Each row is where one point has got to under a steady rotation. How many ticks took it there?
The counts run from 0 to 179.
[195  84 117 156 106 103 108 164 135 118 122 127 124 172 156 114 108 138
 136 108 116  98  96 157 155 150 117 117 115  85 147 131 133 119 121 142
 112 103 135 128 178  66 104 133 150 157 175 107 145 136 127 156 102 127
 182  99 114 158 122  95 114 115 124 122 101 157 163 151  74 129 121 134
  95 161 117 176 149] | 63
[129 120 141  92 134 145 127 123 148  93 160 132 145 129 104 101 108  97
 151 152  82 180 142 133 124 135  93 115  77 126 179 129  78  90  83 124
 136 125 103 119 120 144  88 132 134 181 122 180 105 111 142 145 119 133
 132 134 124  89 114  90 100 100 117 116 143 104 132 140 135 123 103 208
 121 161 133 128 155] | 155
[190  89 120 115 143 126 134 184 131 109 143  82 129 178 149 153 136 134
 129 113 116  87 100 165 108 148 124 122  93 103 160 128 116  95 100 136
 129  99 122 134 151  60 105 144 153 167 158 156 121 163 102 147 100 150
 178 130 101 150 122  78 110 110 105 130 127 123 150 135  93 133 121 173
  84 136 125 174 129] | 61
[102 157 126  96 122 119 128 114  87 128 125 144 139 194 146 114 114 104
  94 142 118 174 107 109 125 152 128 118 118 149 162 116 120  78 132 121
 136 130 173 122 159  55  97 164 109 140 125 151  98 133 103 112 164 125
 130  89 145 123 114  83 118 143 131 111 108 128 171 148 121  98  90 187
 100 194 107 133 124] | 148
[134 100 131 119 138 153 139 105 151 116 135 118 100 121 104 142 158 144
 127 131 103 121 184 140  98 127 132 137  69 173 128 126  91 111  83 131
 164 106 130 121 120 142  98 156 163 116 108 200  87 123 139 109 119 160
 142 157 138  88 130  86 112 137  97 145 113  56 108 148 120 155  91 162
  87 125 107 154 125] | 171
[135 119 139 141 108 174 170 174 103 130 141 135 155 141 122 133 130 126
 101 109 117 130  78 106 140 127  92 150 128 126 137 156 120 118 150 109
  84 165 181 135 149  97 144 109 106 126 135 113 160  86 124 124 144 106
 121 189  94 131 162 154 124 126 126 140 128 135 129 133  97 164  62  85
  95 137  57  74 140] | 98
[151 135 122 109 119 124 128 133 120 153  99 178 148 148 113 129 111 123
 120 137 145 123 115 154 121 105  85 138 171 148  99 139 130 132 171  96
  92 163 185 144 163 126 105 122 117  77 102 145 171 123 150 137 162  52
  99 127 127 102 166 186 101 129 131 128 130 149 158 152 136 140 104  82
 114 147 111 100 135] | 107
[174 118 135 141 138 135 138 115 146 105 121 152 169 166 132 151 129 127
 141 146 127 141  86 175 175 137 129  82 128 108 126 134 133  82 137 113
 133 139 123 120 136  79  73 143 138 138 145 127 157 144 136 166  94 115
 166 115 128 129 126 134 123  74 149  86  91 154 160 146 111  52 129 139
 126 144 172 169 143] | 54
[174 129 134  98 155 105 145 174 121 143 102 138 140 141 109 100 101 128
 131 147 112 140 102 149 114  98  69 142 164 115 105 131 138 128 126  89
  76 125 165 131 146 130 105 129 105 122  83 144 160 114 166 130 141  31
 115 141 110  94 147 151 121 117 132 145 138 152 169 166 138 151  96 115
 112 138 152 127 151] | 105
[129 184 147  83 136 118 105 128 146  91 140 150 152  99 101 110 116 160
 144 145 115 131 157  79  98 109 188 165 133 159 149 152 170 141 102 136
 119 127 109 116 128 161 131 108  79 136 153 161 116 157 118 197 147 120
 125 105 133 127 140 125 145 105 142  95 173 141 156  71 128 139 108  88
 138 101 151 103  84] | 127
[136 125 112 149 117 127 136 173 139 136 152 131 119  96 143 141 138 154
 107  82 143 116 168 114 134 143 121 177  92 162 118 165 106  84 169 137
 117 158 152 127 142 124 123 120 163 111 117 145 162  78 144 180 133 155
 139 171 123 146 196 157  81 124 151 158 117 112  63 126 115 144 133  83
 128 148 109  89 141] | 83
[150 126 141 117 144 106 183 185 106 128 130 115 126 122 128  99 126 151
 150  96 136 153  85 118 132 133 130 188 135 117 124 156 183  90 111  94
  72 122 153 107 147  83 131 148 106 160 108 100 136  77 135 145 140 111
 146 154 123 146 152 129 160  88 124 164 120 129 140 176  85 167  84 107
 109 135 118 155 126] | 88
[171  90 139  97 149 147 137 171 158 131 145 128 134 112 125 122 121 161
 123 147  85  92 131 101 100  99  91 183 126 119 157 172 155 131 139 121
  65 121 136 135 126 157 149  97  78 159 117 117 134 102 111 163 134  99
  88 159 116 157 178 128 128 111 115 145 169 126 130 128 133 182  86  82
 136  95  87  96 129] | 101
[132 134 114 128 135 127 144 182 134 125 153 109 131 112 145 154 149 164
 103  67 139  98 160  96 110 135 128 187  90 146 123 163 123  93 154 141
 119 150 138 131 127 120 133 131 160 130 108 157 145  78 122 178 129 158
 128 181 118 154 205 150  84 115 135 148 135  98  73 126 122 158 130  99
 127 138 111 100 129] | 84
[106 135 177 112  72 160 146 134 150 126 106 173 161 121 106 104 143 127
 169 124  80 183 127 160 159 141 122 113 139 112  77 152 119 133  91 115
 159 151 115 111 118 165  99 140 152 104 164 141 139  99 184 147  80  93
 155 117 122  97 145 102 136 131 156 100 123 148 133 147 134 107  68 110
 125 138 129 141 157] | 29
[181  93 116 124 159 159 120 153 161 115 159 109 138 149 136 176 152 127
 104 132 130  66 132 175  96 139 153 134  71 141 162 153 102  97 140 129
 148 123 114 153 135  89  87 127 151 149 149 184 116 169  89 170  98 181
 149 145 112 153 148 121  91 109  93 121 143 109 108 113 106 130 130 154
 102 121 126 143 118] | 59
[136 135 134 138 176 149 189 172  91 116 143 128 144 146 133 157 125 113
 102 100 129 126  89 113 136 116  86 127 133 137 126 122 112  94 148  85
  76 149 177 124 135  86 120 123 129 114  93 160 149  91 134 127 150  84
 128 204  87 109 156 148 126 108 141 143 115 106 110 146 130 133  82 128
  84 135 128  98 140] | 96
[108 160 136 124 108 102  92 112 111 133  89 183 140 149 113 100  96  92
 101 145 138 153 152 114 117 140 132 124 131 180 103 137 117 136 190 142
 143 152 179 109 156  90  95  98 103 100 154 202 121 156 137 123 172 116
 160 102 133 136 130 104 115 154 144 142 132 127 152  67 100 120 103 112
 118 144 107 100 112] | 133
[143  84 121 145  71 137 100  95 146 117  81 150 119 126 130 127 130 188
 121 119  68 138 158 108 160 131 106 133 124 137 114 163 143 135 105 156
 137 102 156 103 124 118 114 153 153 109 132 104 123  79 147 123  93 128
 137 117 149 118 156 103 124 160 144 107  72 124 156 167  97 121  89  73
 115 142  64 158 125] | 176
[ 94 142 128  81  77 150 142 140  93 148 109 157 154 162 138 100 129 134
  91 112  74 163 110 107 136 125 101 138 155 117 156 127 147 127  95 138
 115 153 141 144 154  88 129 164 132 136 133 134 104  87 124 110 117  78
 127 127 115  94 139 102 110 190 143 108 122 138 159 175 146 114  85 153
  83 185 109 147 136] | 11
[137 137 126 103 157 124 180 208 110 123 156  74 131 122 144 143 154 174
 122  74 129 123 124  99  98 135 146 190 102 133 136 151 156  88 109 116
 103 121 128 118 146 109 149 157 139 155  95 130 132  85 120 163 125 147
 137 171 109 149 183 122 130 100 115 147 149  87 105 160 114 168 103 129
 105 127 121 134 120] | 86
[112  88 142 131  61 164 113 113 129 160 107 203 116 140 128 124 150 124
 103 139 104 102 171 130 121 146 114 137 140 150 108 140 124 152 116 138
 148 147 163 145 141 103 100 137 145 110 166 167  99 134 121 103 152 116
 113 102 146 106 142  71 108 194 118 133 107 135 107 147 125 136  66  94
  91 134  62 144 135] | 22
[106 111 123  76 116 139 129 140 141 164 112 142 130 134 127 121 135 127
  81 133  85 118 179 116  89 113  91 155 108 154 164 130 134 117 112 149
 135 147 117 145 142 116 115 130 117 156 110 215  79 104 118 107 138 111
 101 152 115  96 140  94  85 189 133 145 155  92 118 144 161 140 116 170
 101 171 131 138 115] | 8
[149 152 122  97 159 176 136 135 122 126 155 144 149 132 125 174 147 158
 102 135 121  83 139  96  92  87 140 158 149 160 163 127 121 155 130 110
  82 147 160 162 125 122 141 129 103  91 110 166 140 151 109 157 176  85
  85 156 116  99 178 167 117 138 121  91 161 137 134 118 171 151  95  89
 106 111 120  94  93] | 110
[155  90 124 130 125 179 140 168 141 128 144 133 146 126 119 116 129 156
 117 133 102  97 127 104 118 122  94 180 131 130 153 174 145 136 138 129
  66 146 147 138 131 138 157  95  91 153 131 109 145  93 101 155 132 114
  97 166 121 150 176 148 126 133 110 134 156 140 132 117 108 192  75  78
 124 107  60  91 142] | 100
[154 155 129 100 171 170 156 146 102 104 164 129 154 139 116 157 151 159
 112 132 112  78 115  83  93  97 146 151 152 149 165 123 116 142 101 101
  77 132 146 152 127 120 161 124 109 102 118 167 125 160 107 159 166  94
 100 160 100 106 160 146 128 122 120  86 169 120 151 121 156 152  83 110
  89  97 130  92  87] | 111
[126 120 152 143  84 163 121  59 161  87 156 202 125 101  91  95 145 127
 166 145 118 173 143 133 167 146 125 125 109 143 125 137 100 112 102 108
 142 137 137 120 140 145  59 144 148 115 133 118 128  98 160 148 126 140
 132 126 158  83 134 134 127 103 129 101  78 135 128 168 101 108  89 124
 124 155  96 134 149] | 167
[109 137 159 105 104 157 156 149 126 106 119 140 146 122 137 116 131 139
 148 114  44 169 147 110 150 139 117 117 142 102 127 138 127 129  36 122
 147 122 109 102 103 151 127 156 150 125 160 153 118 112 163 146  88  75
 139 132 101  94 140  80 150 139 164  73 112 138 140 156 152  87  67 136
  94 117 136 166 139] | 27
[123 138 151  83 142 137 156 142 141 156 101 130 135 146 132 161 173 143
 123 133 115 108 166 158  84 136 173 131 111 151  92 149 153 121  83 116
 186 108 129 124 106 124 109 167 143 109 117 204  85 163 118 126 122 130
 131 117 135 116 155  65 141 153 114 121 131  86 122 135 148 129  78 131
 110  94 125 180 107] | 34
[176  95 113 156 167  81 125 178 139  98 156 125  90 100 145 126 110 161
 135  89 121  87 181 102 126 139 119 166 109 108 147 134 145  72 103 128
  77  90 129 101 133  94 113 131 142 173 119 143 123 142 127 179 156 127
 152 152 139 137 139  92 140  91 132 148 105 116  92 154 114 144 129 134
 101 127 158 172 130] | 77
[124 126 146 128  82 155 129  68 145  78 148 183 130 122  93  97 139 141
 164 136 111 205 125 127 166 144 120 122 122 128 136 135 100 106  79 103
 132 126 129 101 129 135  70 169 143 127 127 113 131  98 151 147 121 128
 131 116 150  91 123 124 138 111 127  87  75 139 145 189 117 105  88 146
 105 160 102 152 137] | 166
[111  97 134 116  98 171 108 123 130 131 118 167 118 124 146 147 149 151
  96 119  57  83 207  91 114 133 124 147 136 132 140 143 133 155  73 152
 139 117 141 140 103 126 132 143 154 116 153 165 101 136 110 124 134 114
  99 118 132 116 166  67 127 186 144  96 126 136 115 133 160 116  88 105
  99 118  77 155 115] | 24
[136 102 134 127 125 118 144 129 103 125 106 106 106 151 131 128 143 148
 122 114  89 133 142 126 119 135 119 117  98 141 118 125 107 118  79 137
 156  83 152 108 132 104 114 172 167 108 108 172  90 110 149  74 106 137
 163 145 117  99 126  67 128 150  98 136  79  78 150 166  97 143  75 158
  71 136  78 171 122] | 173
[113 134 161 106  96 145 153 142 127 108 113 161 150 118 114 104 132 127
 164 117  62 173 128 133 155 146 122 105 145 101  99 141 113 127  57 115
 159 132 117 107 105 151 103 150 147 110 163 146 136  94 186 147  95  80
 149 123 107  91 139  80 144 125 156  94 114 153 140 159 136  94  67 125
 112 127 133 149 153] | 28
[175 104 128 150 121 171 112 125 179 109 147 166 158 145 121 165 162 122
 117 147 144  94 122 185 135 135 140 109 100 151 134 152 111  97 176 120
 161 155 123 151 136 101  66 115 150 135 167 164 142 157 101 178  98 178
 144 140 124 143 151 144  84 105 117  99 115 140 106 107 106  98 135 111
 131 130 123 124 136] | 57
[101 163 125 123 112 102  87 115 111 132  97 174 138 148 116 133 109 111
  89 134 121 129 173 103 114 150 146 134 120 183 127 137 126 127 186 160
 148 158 169 118 145  90 115  95 104  99 149 200 113 144 114 131 178 133
 132 109 144 132 140 102  93 156 154 127 133 125 144  53 120 121 113 102
 117 137  92  82 109] | 134
[146 119 123 144 198 121 171 151 111 132 136 138 132 111 133 168 125 127
 103 115 135 108 157 120 125 107  84 149 129 149 124 129 137  66 140  82
  76 137 160 122 108 116 105 117 123 129  59 173 133 107 130 146 164  89
 105 202 122 110 172 148 121 104 140 151 121  88  89 143 159 123 113 117
 116 117 150 116 129] | 94
[109 151 126  96 131 145 141 111 125  83 147 146 157 118 129 134 131 149
  99 125  91 155 134  55 136 112 142 142 121 140 197 134 168 100  98 132
  92 137 110 123 141  94 139 136  81 182 116 155  81 104  90 134 135 130
 109 169 128  98 127 112 130 135 148 101 125  98 135 116 142 120 105 164
  91 165 159 125  75] | 0
[144  91 126 132 119 148 115  97 183 104 103 141 131 103 125 150 135 201
 125 121  70 136 208 107 153 120 123 149  99 146 123 167 155 123 102 154
 139  96 116  95 104 164 109 152 148 111 106 121 119  81 152 152  81 136
 124 138 154 106 174 122 120 137 157  95  87 103 137 159 132 105 120  92
 147 123 106 144 117] | 178
[129 119 121 107 126 155  95  99 161  82 179 156 135 110 115 120 116 127
 126 164  76 148 172  86 137 155 106 133  83 132 197 145  98  85  95 140
 120 125 105 126 109 146 111 113 110 180 141 163 103 125 103 172 136 146
 101 125 149 115 129  92 110 111 137  88 141 119 123 111 149 107 114 173
 136 151 120 106 132] | 153
[177  96 133  88 188 114 154 189 144 128 119 112 132 113 109 111  99 138
 137 144  90 107 136 127  95  93  76 163 133 105 144 153 155 119 102  89
  60 103 134 124 129 153 139 109  95 162  93 145 137 108 133 154 135  54
 104 158 118 118 144 140 128 103 127 151 168 122 162 150 159 174  84 124
 120 103 152 124 140] | 103
[173 100 117  93 157 134 111 135 171 135  93 112 146 164 165 177 140 172
 104 144  92  85 147 143 123 127 154 143 125 113 140 177 178 103 125 147
 149 108 118 133 108  98 114 144 113 141 145 137 119 151  84 171  96 143
 135  93 161 175 158  86 117 128 133  99 129 135 145 133 133  96 129 117
 140 115 133 174 108] | 50
[161 153 121 116 127 118 154 181 124 109 165 106 129 149 133 142 148 138
 143  74 162 126 103 154 118 140 142 138 101 129 124 109  94  82 107 106
 136 140 125 136 155  92  88 164 183 125 119 154 148 112 151 185 115 148
 176 154  92 117 145 154  91  84 123 130 120 125 114 161 110 125 148 152
  91 165 172 144 139] | 70
[149 105 123 140 115 175 151 167 121 127 145 143 157 124 117 119 143 147
 104 114 105 110  99 103 138 132  96 158 141 133 145 161 135 131 162 120
  73 158 167 142 148 117 150 111  97 134 140 106 152  80 111 130 135 119
 113 174 104 158 169 152 116 133 110 138 140 138 128 120  89 183  69  70
 110 119  48  85 140] | 99
[129 139 130 133 193 127 182 161  99 124 142 125 138 132 136 166 130 131
  95 102 128 117 124 110 126 111  92 141 129 139 121 121 116  69 144  90
  79 145 165 121 124  96 121 128 131 120  65 181 131 103 136 134 168  80
 119 207 106 107 164 144 121 107 147 156 125  91  99 145 148 127  85 129
  89 132 141 110 135] | 95
